In the rows, 128 means zero.
Rotation paths and how fast each direction turns (degrees each step)
Each turn is a multiple of 5 degrees from 10 to 175, or 0.
Each row of a path follows its step; steps can be skipped.

step 0: [129 128 132 131 127 133 122 141 123 126 125 129 125 124 128 129 132 123
 129 132 135 129 127 129 134 129 126 133 130 124 124 126 131 131 125 115
 127 126 127 125 135 132 130 116 137 130 128 126 132 126 132 116 123 121
 126 122 128 122 131 132 124 113 128 123 128 128 126 128 135 139 130 125
 127 123 120 129 132 126 136 133]
step 2: [133 126 130 143 133 131 126 131 127 125 134 130 137 126 128 128 140 136
 133 133 132 124 129 125 130 122 117 125 121 129 129 134 123 125 125 128
 116 123 131 127 133 132 124 132 126 130 129 126 132 131 124 119 131 123
 133 128 127 126 130 134 124 129 135 119 128 127 126 138 129 126 133 122
 132 124 120 122 131 130 128 138]
step 5: [127 125 127 130 131 130 130 135 133 124 129 136 132 129 133 130 127 133
 131 140 133 129 124 127 124 129 123 135 133 125 123 136 126 133 115 122
 125 120 132 123 136 129 131 126 127 126 130 126 136 123 133 124 131 130
 124 131 127 122 137 130 116 124 139 125 130 123 130 121 136 129 134 133
 129 127 119 125 125 132 132 125]
step 7: [129 128 126 130 127 131 125 134 131 125 133 117 137 125 124 130 127 128
 122 127 130 125 124 136 133 124 122 132 122 123 125 123 123 130 121 129
 120 121 134 136 135 125 121 126 128 128 128 133 134 133 126 113 130 124
 124 124 128 121 134 137 129 119 131 133 130 129 126 134 118 135 133 129
 133 121 122 125 125 130 130 128]
step 9: [124 133 136 134 122 131 126 131 127 133 125 124 131 123 129 136 137 134
 124 122 133 127 123 123 126 135 117 123 131 126 124 136 127 135 121 125
 125 131 134 132 127 132 120 124 128 127 127 130 141 130 133 121 128 132
 131 121 126 129 127 128 123 124 133 119 134 129 136 120 133 126 133 131
 131 127 123 116 129 128 125 134]
step 22: [134 127 130 127 128 137 133 127 126 130 121 124 138 126 128 132 128 138
 122 127 135 124 120 132 129 127 123 130 124 129 125 128 121 134 122 122
 118 117 135 130 130 127 126 130 130 121 137 129 135 138 135 116 125 131
 125 131 126 120 133 128 125 125 139 123 134 127 129 136 131 129 135 133
 128 124 124 129 128 127 129 129]
step 27: [125 126 129 139 127 135 124 131 122 127 124 124 128 127 125 132 133 132
 127 124 130 130 120 125 132 124 122 130 127 138 121 124 118 130 122 120
 129 123 134 127 132 129 126 125 125 130 130 133 129 122 124 119 126 124
 133 126 130 114 127 136 116 127 131 121 134 131 132 133 127 135 125 125
 124 120 122 122 123 123 125 135]
Directions:
[126 128 129 125 125 127 128 129 128 127 128 129 128 129 128 128 126 127
 130 130 128 127 127 128 128 127 129 130 128 126 128 130 126 128 126 128
 126 129 126 128 129 128 127 126 128 129 126 131 126 125 129 130 129 127
 129 130 128 127 128 129 128 127 126 129 128 130 128 128 128 129 128 128
 128 127 128 129 127 127 129 129]
55
[126 131 129 127 128 126 128 128 128 130 127 127 126 126 127 129 128 130
 128 129 128 129 127 127 125 130 128 127 128 129 128 130 127 126 128 128
 129 127 129 127 130 130 129 128 125 127 127 127 130 127 125 129 127 127
 127 128 126 128 128 128 129 126 128 129 129 128 127 129 129 127 127 130
 125 127 127 129 127 127 127 128]
65
[129 128 129 129 128 127 131 127 127 128 126 127 131 130 129 129 128 127
 131 127 129 128 128 126 128 128 129 128 126 129 128 128 128 129 129 129
 127 128 128 126 128 129 126 131 128 128 130 128 128 128 127 128 127 127
 128 128 127 126 130 126 129 129 128 129 129 129 125 128 126 127 127 129
 128 129 126 127 126 128 129 130]
90
[126 126 128 127 128 128 128 128 129 130 128 129 128 128 127 129 128 125
 126 131 129 126 128 127 129 130 128 126 126 128 128 125 127 129 128 127
 127 130 129 128 127 129 129 129 129 127 127 127 129 129 128 126 129 126
 129 127 128 127 127 125 130 126 127 130 130 129 129 128 128 130 127 127
 127 130 129 128 129 127 128 129]
110
